[[122 135 128 127 113]
 [107 102 128 142 122]
 [143 148 121 119 123]] ans = 121

[[107 123 130 132]
 [149 144 155 154]
 [113 113 102 103]] ans = 102

[[145 104 133 128]
 [146 121 145 124]
 [107 114 148 129]] ans = 148

[[124 137 137 132 125]
 [141 138 136 139 134]
 [121 132 150 125 117]] ans = 150

[[127 121 138 110 119 132 124]
 [117 142 116 131 131 156 139]
 [103 105 112 118 129 111 136]] ans = 112

[[133 132 125 147 146 133]
 [121 120 128 100 101 123]
 [106 123 144 116 125 140]] ans = 144

[[145 118 137 128 132 125 131]
 [116 101 134 122 136 118 120]
 [121 115 143 128 128 127 133]] ans = 143
---
[[106 158 125 146 129]
 [150 103 117 157 149]
 [127 130 128 130 140]]: 125

[[129 131 155 124 139 117]
 [133 107 131 132 113 102]
 [125 129 138 124 134 120]]: 155

[[157 128 112 118 125]
 [128 130 112 127 130]
 [132 127 112 124 126]]: 112

[[129 126 132 100 119 123 122]
 [131 134 112 139 128 126 134]
 [134 136 125 126 125 123 125]]: 132

[[140 136 123 116]
 [119 111 151 130]
 [122 126 139 133]]: 123

[[131 124 127 123  99]
 [116 139 122 122 114]
 [130 108 138 139 136]]: 127

[[129 130 126 125 120]
 [126 137 156 122 137]
 [125  99 131 155 142]]: 126

[[116 120 140 141 126 143]
 [135 127 153 153 117 113]
 [107 114 109 149 150 141]]: 140

[[124 121 141 150 111]
 [134 140 102 139 105]
 [116 138 154 125 141]]: 141
---
[123 105 130 131 126 142] gives 142
[132 135 150 125 107 116 130] gives 130
[126 128 138 155 138 122 141] gives 141
[111 128 110 144 144 153] gives 153
[110 152 142 122] gives 122
[128 129 150 124 115 139 135] gives 135
[131 129 127 102 142 128 130] gives 130
[153 101 110 115] gives 115
[136  99 124 139] gives 139
[105 113 132 125 143] gives 143
---
[132, 120, 128, 115, 153, 123, 139] 120

[[125, 128, 110, 137, 130, 131, 136],
 [130, 127, 123, 136, 135, 136, 136],
 [123, 136, 154, 124, 131, 115, 123]] 136

[143, 117, 150, 123, 116, 145] 117

[[119, 140, 132, 142, 142, 152],
 [127, 136, 152, 113, 128, 139]] 136

[[142, 127, 141, 156],
 [140, 104, 117, 145]] 104

[145, 146, 103, 133] 146

[136, 119, 131, 150, 127, 126] 119

[114, 129, 105, 118] 129

[[127, 100, 150, 148, 129, 105],
 [105, 111, 136, 108, 105, 144],
 [146, 156, 123, 149, 127, 123]] 156
---
[[141 129 105 126 124 124]
 [135 123 113 126 131 124]
 [125 131 144 127 128 121]] value 131

[[143 148 150 144 146 148 147]
 [146 147 146 150 149 142 145]
 [142 146 144 147 148 137 148]] value 142

[[150 139 133 130 148 134 113]
 [149 140 117 130 150 134 115]
 [153 137 113 131 142 133 108]] value 134

[[130 113 129 106 116 117]
 [141 128 126 135 130 134]
 [137 129 127 136 135 131]] value 130

[[136 127 135 135]
 [128 123 156 130]
 [104 104 119 124]] value 156

[[153 125 128 125 140 115]
 [119 143 130 117 116 126]
 [121 126 118 122 130 143]] value 116

[[150 140 143 106 127]
 [155 104 135 103 125]
 [145 123 133  99 144]] value 103

[[112 106 113 123]
 [106 119 151 121]
 [122 130 116 139]] value 151

[[116 132 131 144 112 119 120]
 [114 122 112 130 101 145 128]
 [136 123 130 150 141 119 130]] value 145
---
[108 119 138 110 156] ==> 108
[110 143 150 109] ==> 110
[115 150 101 154 108 156] ==> 115
[110 129  99 126 145 119] ==> 110
[103 107 120 143] ==> 103
[105 130 123 132 124 147] ==> 105
---
138  120  105  117 Out: 138
150  114  132  114  154  118  137 Out: 150
110  137  141  153  117 Out: 110
103  129  120  119  116  115  154 Out: 103
140  120  158  141 Out: 140
129  119   99  134  124  135 Out: 129
114  127  102  126  116  103 Out: 114
155  152  116  137  116 Out: 155
---
Input: [126, 128, 144, 118, 116, 153, 145]
Output: 126
Input: [128, 115, 154, 118, 116]
Output: 128
Input: [146, 154, 155, 158, 142, 118, 114]
Output: 146
Input: [149, 141, 139, 106, 148, 143]
Output: 149
Input: [119, 144, 124, 111, 120, 154, 116]
Output: 119
Input: [120, 107, 105, 141]
Output: 120
---
124  128  128  124  125  128  131  132  122
145  128  129  129  124  127  130  132  131
137  127  129  134  128  127  128  117  126
157  129  126  124  130  127  130  130  126
129  128  129  126  122  128  133  124  124
-> 122

132  129  129  127  128  128  119  123  125  124  129  123  125  131
127  132  116  136  124  117  107  109  127  116  125  128  125  138
113  134  129  112  121  124  122  126  124  126  119  115  128  135
121  128  119  135  124  134  136  130  129  134  133  144  127  121
141  119  139  114  130  129  109  121  134  130  132  114  119  134
116  134  119  126  119  127  127  122  110  113  119  120  123  133
122  140  144  114  129  124  118  120  135  133  120  105  126  130
114  137  130  112  122  124  131  130  133  132  120  117  130  137
-> 131

125  123  119  121  122  121
139  122  142  123  119  134
113  148  113  141  131  119
150  122  122  124  130  131
132  126  124  106  116  116
139  130  134  131  122  121
117  122  119  134  131  136
106  126  139  135  138  140
132  110  127  115  131  126
135  127  123  122  130  126
-> 121

121  139  120  135  134  121  109
132  114  127  119  141  134  148
124  125  135  120  117  127  132
123  126  135  119  118  127  133
126  124  135  120  118  127  131
100  146  123  117  111  149  127
122  129  113  129  145  132  137
-> 109

121  118  148  127  144  131  134  133  130  120  136  106  129
124  120  126  129  127  130  128  128  133  122  129  133  123
134  133  125  131  131  122  126  123  125  132  125  122  127
118  121  120  122  123  140  140  145  124  114  141  133  131
134  140  124  127  126  123  126  120  120  136  115  127  133
126  128  150  131  144  129  129  123  129  131  123  107  133
132  136  124  129  128  122  125  123  123  136  121  124  129
118  118  139  119  137  130  134  143  129  116  145  111  125
121  127  134  117  129  130  132  133  123  122  124  126  131
133  129  120  130  123  118  121  117  129  135  121  137  120
119  121  136  115  134  129  135  142  125  116  140  114  126
-> 129

138  128  128  124  127  130  128  126  124  128
142  152  134  131  152  118  128  116  124  140
130  137  139  126  130  126  134  130  119  126
155  136  127  128  131  143  133  134  128  145
137  129  136  134  132  132  128  137  129  128
-> 128

133  123  123  117  137  124  137  118  125  122  128  119  131  132  143
145  121  130  121  139  124  142  117  133  116  133  117  133  133  154
127  120  119  121  137  123  132  113  135  129  130  126  135  141  143
142  118  121  110  139  124  142  118  125  116  136  121  129  133  146
145  122  123  120  138  125  139  116  135  119  132  119  134  135  151
139  122  122  110  134  124  141  118  122  119  136  120  127  133  143
139  123  133  119  133  123  142  115  129  121  143  121  129  138  150
124  118  119  128  132  119  129  122  134  131  134  128  137  141  138
121  123  127  129  134  126  126  127  134  132  125  126  132  133  132
120  122  125  129  131  120  128  123  134  130  129  126  135  138  137
-> 143

129  127  128  128  127  128  128  129
132  122  125  128  115  125  124  140
125  134  131  125  134  127  127  124
126  131  130  127  132  127  128  125
127  129  128  128  129  128  128  127
121  147  140  122  136  128  118  118
119  149  142  122  136  129  116  118
116  155  147  123  134  131  109  117
-> 129

134  133  122  110  133  123  128  128  125  128  120
134  156  124  130  130  122  138  132  148  115  130
122  115  127  133  125  139  123  137  112  129  128
123  126  121  116  132  124  124  126  142  127  131
126  121  134  123  123  143  133  128  128  121  128
111  114  122  128  133  135  126  137  112  122  137
117  132  121  119  142  112  136  125  120  125  139
122  130  109  138  135  130  117  148  123  122  125
122  132  120  119  133  110  125  129  117  136  133
-> 120
---
[[108 111 138 109 132 148]
 [154 151 112 158 120 105]
 [104 105 144 105 133 144]] ⇒ 144

[143 151 128 142] ⇒ 128

[135 130 112 125 106] ⇒ 112

[[118 128 129 145 131]
 [106 128 129 145 131]] ⇒ 129

[124 151 128 130 128 122 129] ⇒ 128

[125 113  99 154 105 138 111] ⇒ 99

[[134 125 118 129 108 116]
 [128 107 136 100 128 117]
 [127 129 106 129 154 145]] ⇒ 106

[138 103 118 156 115] ⇒ 118

[119 115 127 153] ⇒ 127
